Here are some points, each followed by its number:
np.array([2.48, -1.49, 1.41, -0.15, 0.81, 0.57, -0.89, -1.28, 2.04, 0.73, 0.70, 0.69]) 0
np.array([-0.91, 0.22, -0.27, -1.13, -2.79, 1.16, 1.15, 1.52, -0.17, 2.08, 1.13, 3.02]) 1
np.array([-0.35, -0.72, -0.28, -0.66, -1.81, 0.38, -1.19, 0.06, 0.64, -0.20, 0.81, 1.65]) 2
np.array([-0.33, 0.44, 1.01, 0.79, -0.71, -0.28, 0.32, 0.31, -0.60, 0.50, -0.13, 0.33]) 3
np.array([-1.13, -1.38, 1.37, 0.96, -0.71, 0.33, 0.13, -0.25, 0.13, 0.22, 0.47, 0.21]) 4
np.array([-0.13, 0.71, -0.94, 1.69, 1.87, -0.71, 0.46, -0.91, -0.39, -0.72, -1.21, -0.92]) 5
np.array([-2.61, 0.45, -0.62, -0.81, -3.13, 0.46, 2.50, 0.14, -1.47, 0.73, 1.65, 0.40]) 6
np.array([1.13, -2.33, 0.87, -1.37, 1.12, -0.59, -1.25, 0.21, 0.74, -0.20, 0.35, -0.43]) 7
np.array([-0.98, 0.18, -0.01, -0.41, -0.24, -0.21, 0.23, 0.05, 0.07, -0.35, 0.92, 0.80]) 8
np.array([1.41, -1.20, 0.73, -0.05, 1.10, -0.21, -1.59, 0.04, 0.77, 0.31, 0.00, 0.06]) 9
np.array([-0.89, 1.07, -1.23, -1.49, -1.55, 0.50, -0.35, 0.60, -0.25, 0.52, -0.03, 1.03]) 10
np.array([0.20, -0.46, 0.17, -0.66, -2.28, -0.07, -0.31, 0.66, 0.57, 0.53, 0.35, 1.23]) 11
Which five points above are nearest to each new point, looking only along the 2 directions in which the numbered points spread most? Their numbers follow each, smallest number first.
np.array([1.66, -0.06, 0.88, -1.30, -0.67, 1.24, 0.40, -0.34, 0.45, 0.98, 0.68, -1.05]) 2 3 4 8 11
np.array([0.48, -0.40, 0.81, 0.76, -0.23, -0.68, -0.09, -0.61, 0.16, 0.19, 0.68, 0.42]) 3 4 7 8 9
np.array([-1.69, -0.06, 0.44, -0.05, 0.53, 0.14, 0.04, -0.06, -0.02, 0.12, 0.38, 0.72]) 2 3 4 8 10
np.array([0.77, -0.64, 0.88, -0.52, -1.29, 0.51, -0.53, 0.23, 1.12, 0.74, 0.17, 1.66]) 2 4 8 10 11
np.array([0.35, 0.44, -0.03, -0.77, 0.88, -0.49, -0.74, 0.11, 0.19, -0.03, -0.21, -0.73]) 3 4 7 8 9
np.array([-0.86, 1.14, -0.52, 1.20, 0.40, -0.49, 1.18, -0.47, -0.64, -0.06, -0.39, 0.12]) 3 4 5 8 10
np.array([1.85, -1.02, -0.15, -1.59, -0.86, 0.30, -0.51, 0.00, 0.54, 0.58, 1.11, 1.42]) 0 2 4 7 11
np.array([-0.30, 0.23, -0.52, -0.97, -1.24, 0.57, 1.10, 0.77, -0.62, 0.32, 1.58, 0.75]) 2 3 8 10 11
np.array([0.76, 0.21, 1.36, 2.56, 3.17, -1.67, -0.34, -1.00, -1.10, -1.45, -2.02, -3.34]) 3 4 5 7 9
np.array([-4.19, -0.01, -1.18, 3.03, 0.66, 1.44, 0.44, 0.16, -0.28, -0.95, 0.23, 1.32]) 3 4 5 8 10
np.array([-2.84, 1.07, -0.50, 0.70, -1.26, 0.47, 0.76, 0.23, -0.35, 0.35, 0.35, 0.71]) 3 4 6 8 10
np.array([0.48, -1.30, 0.90, 1.10, 2.39, -0.53, 0.63, -0.40, -0.04, -0.77, 0.11, -1.29]) 3 4 5 7 9
np.array([-0.63, 1.20, -0.40, -0.98, -0.48, -0.11, 0.17, 0.07, -0.21, -0.93, -0.36, -0.36]) 3 4 8 10 11
np.array([-0.96, -0.16, 0.32, 0.02, -1.55, 0.82, 0.36, -0.92, -0.69, -0.22, 1.17, 1.10]) 3 4 8 10 11
np.array([-0.19, -2.53, 1.51, 1.13, -0.37, 0.25, -0.60, -1.61, 1.10, 0.67, 0.08, 2.70]) 0 2 4 7 9
np.array([-1.28, -0.04, -0.33, 0.67, -0.11, 0.02, -0.52, -0.69, -0.11, -0.52, -0.31, 0.01]) 3 4 5 8 10
np.array([-1.08, 2.93, -1.16, 0.11, -0.22, -0.36, 0.01, 3.17, -1.49, 0.31, -0.08, -0.48]) 3 4 6 8 10
np.array([-1.80, 0.02, -0.07, 0.86, -2.01, -0.01, 0.86, -0.18, 0.14, 1.16, 0.06, 1.27]) 3 4 8 10 11
np.array([-1.43, 1.03, -0.81, -0.14, -0.81, -0.39, 0.32, 0.35, -0.89, -0.40, -0.45, -0.69]) 3 4 5 8 10
